Where one turn sends some rows of the set: a few examples, then the rows asked:
Punog: .00	.04	.35	.43	-.10	.08	.03	-.04	.15	-.04	-.10	.08	-.06	-.11	-.14	.11	.02	.24	-.07	.12	.09	-.20	-.31	-.01	.46
kifo: .25	.12	-.31	.04	.13	.02	-.05	-.18	.02	-.16	-.06	.02	-.09	-.19	.26	.06	.09	.18	-.06	.07	-.05	-.42	-.07	.28	.14
fili: .04	.00	-.40	.17	-.11	-.02	.13	-.14	.04	.32	-.13	.06	.01	.03	-.08	-.33	-.12	.04	.01	.12	-.06	.02	.06	-.09	-.14
Rim: .11	.14	.04	-.04	-.11	-.12	.32	-.30	.08	.04	.14	-.11	-.11	.02	.08	.15	.08	.30	-.08	.20	-.28	.13	.12	-.20	.36
Fomaf: -.12	.06	.10	.24	.05	.18	.19	-.29	-.03	.13	-.04	-.28	-.18	-.23	.07	-.15	-.08	.35	-.17	.10	-.21	-.20	-.09	.10	.16
zak: .19	.06	.31	.08	-.10	-.05	.03	-.25	.00	-.10	.04	-.01	-.12	-.12	.05	-.29	.07	.06	.02	.16	.09	-.05	.22	.05	.56
Delob: -.01	.24	-.33	.02	-.18	-.14	-.18	.01	.19	-.35	-.30	.17	.14	-.15	-.20	.20	.11	-.02	.04	-.12	-.12	.12	-.24	-.05	-.08
rus: .05	-.15	.04	.29	.01	.05	.02	.03	-.40	-.13	-.12	-.04	-.01	-.08	.12	.02	.03	.00	.22	.09	-.08	-.29	-.26	.08	.00
pila: -.10	.03	-.15	-.09	-.33	.13	-.17	-.06	-.06	-.27	-.06	.22	-.10	-.23	-.34	-.13	.06	.15	-.36	.11	-.35	.03	.15	-.06	.18
Ras: .03	.03	-.18	.16	-.30	-.17	.09	-.40	.08	.06	-.13	-.01	-.03	.14	-.15	.31	-.03	-.09	-.06	-.18	-.07	-.07	-.01	-.08	.41
vabo: -.08	.05	-.08	-.02	-.16	-.07	-.09	-.24	.12	-.27	.15	.01	.13	-.01	.07	.21	-.06	-.11	.18	-.07	.27	-.06	-.05	.11	-.26
popip: .45	-.06	.20	.18	.09	.12	-.11	.04	-.30	-.18	-.21	.03	.10	-.17	-.32	-.08	.07	.02	.13	.09	-.11	-.02	.10	.13	.03
zomuk: .24	.38	.04	-.02	-.21	.23	-.12	.16	.23	-.24	-.20	-.14	-.15	-.26	.00	.09	.10	.11	-.16	.07	.04	.26	-.05	-.02	-.27
Vizog: -.07	.14	-.08	.05	.02	.01	.19	.05	-.10	.09	-.04	-.33	-.09	-.28	.17	-.15	.34	.39	-.20	.07	-.02	.21	-.09	.15	.19
Fuv: -.19	.16	-.12	.08	-.05	-.06	.03	-.29	.12	-.15	-.07	.14	.03	.19	-.06	.04	-.06	.07	-.02	-.41	-.20	.28	.18	.13	.13
Nokad: -.35	.09	.10	.10	-.20	.06	.14	.12	.06	.00	.04	-.16	.42	-.24	-.27	.10	.07	.16	-.15	.07	.00	.24	-.20	.11	.07
zev: -.18	.07	.37	-.02	-.14	-.08	.00	-.24	.05	-.06	-.02	.12	-.07	-.26	-.12	-.04	-.02	-.38	-.02	.10	-.07	-.17	-.04	.17	.33
nof: .06	.24	-.23	.10	-.20	.13	.13	.21	.30	-.14	-.52	.25	-.03	-.10	-.04	.09	.08	.05	-.08	-.01	.00	-.14	-.14	.26	.08
tulal: .41	.11	-.21	.01	-.18	.05	-.03	-.14	.04	.22	-.06	-.06	-.08	-.29	.00	-.18	-.03	-.14	-.11	.36	-.07	.29	.02	-.12	.22
nurus: -.19	.17	.18	-.25	-.20	-.11	.30	.07	.11	-.18	-.23	.01	.01	-.08	-.23	.03	.12	-.10	.17	-.15	-.11	.31	-.06	-.02	.25
budi: .23	-.07	.00	-.05	-.01	-.07	-.06	-.10	.18	-.04	.15	-.22	.45	.01	.00	.26	.26	-.12	-.16	-.08	-.20	.05	.13	.06	-.05
gikos: .24	.01	.08	.13	-.34	.11	.04	.25	-.09	-.06	-.17	-.13	.00	-.11	-.20	.30	.22	.39	-.36	.10	-.08	-.14	-.02	-.09	.27
dobur: .00	-.09	.19	-.08	-.15	.23	-.13	.30	.21	-.15	-.02	.13	.13	-.27	-.33	-.04	.06	.37	-.34	-.08	-.03	-.06	.04	.02	.06
fubes: .12	.16	.03	-.17	-.10	-.04	-.09	-.22	.26	-.01	.17	-.02	-.04	-.22	-.08	-.24	.21	.04	-.02	.30	-.01	.29	.19	.01	-.22
Mebu: -.13	.18	.17	.22	.10	.16	-.06	-.07	-.03	-.18	-.10	.07	-.17	-.05	-.09	-.10	.12	.10	.23	.01	.11	-.06	-.23	.36	-.25
dov: .38	.00	.12	.25	-.05	.08	-.17	-.11	.25	.07	-.06	.00	-.12	-.10	.33	.01	.16	-.20	-.33	.11	-.08	-.11	.14	.08	.08
Gib: .14	-.05	-.02	-.07	-.20	.14	.01	.28	.08	.01	.08	.09	.17	.05	-.09	.39	.13	-.08	-.17	-.06	.04	.26	-.03	.07	-.25
Nubu: -.06	-.21	.03	.13	-.13	.06	-.21	-.06	-.15	.17	.02	.02	-.10	.12	-.12	.03	.08	.17	-.03	-.47	-.01	.19	-.07	.20	.17

budi goes to -> zev
Rim goes to -> vabo
pila goes to -> fili
And these:
Gib goes to -> zak
dobur goes to -> tulal
Mebu goes to -> gikos
nurus goes to -> kifo

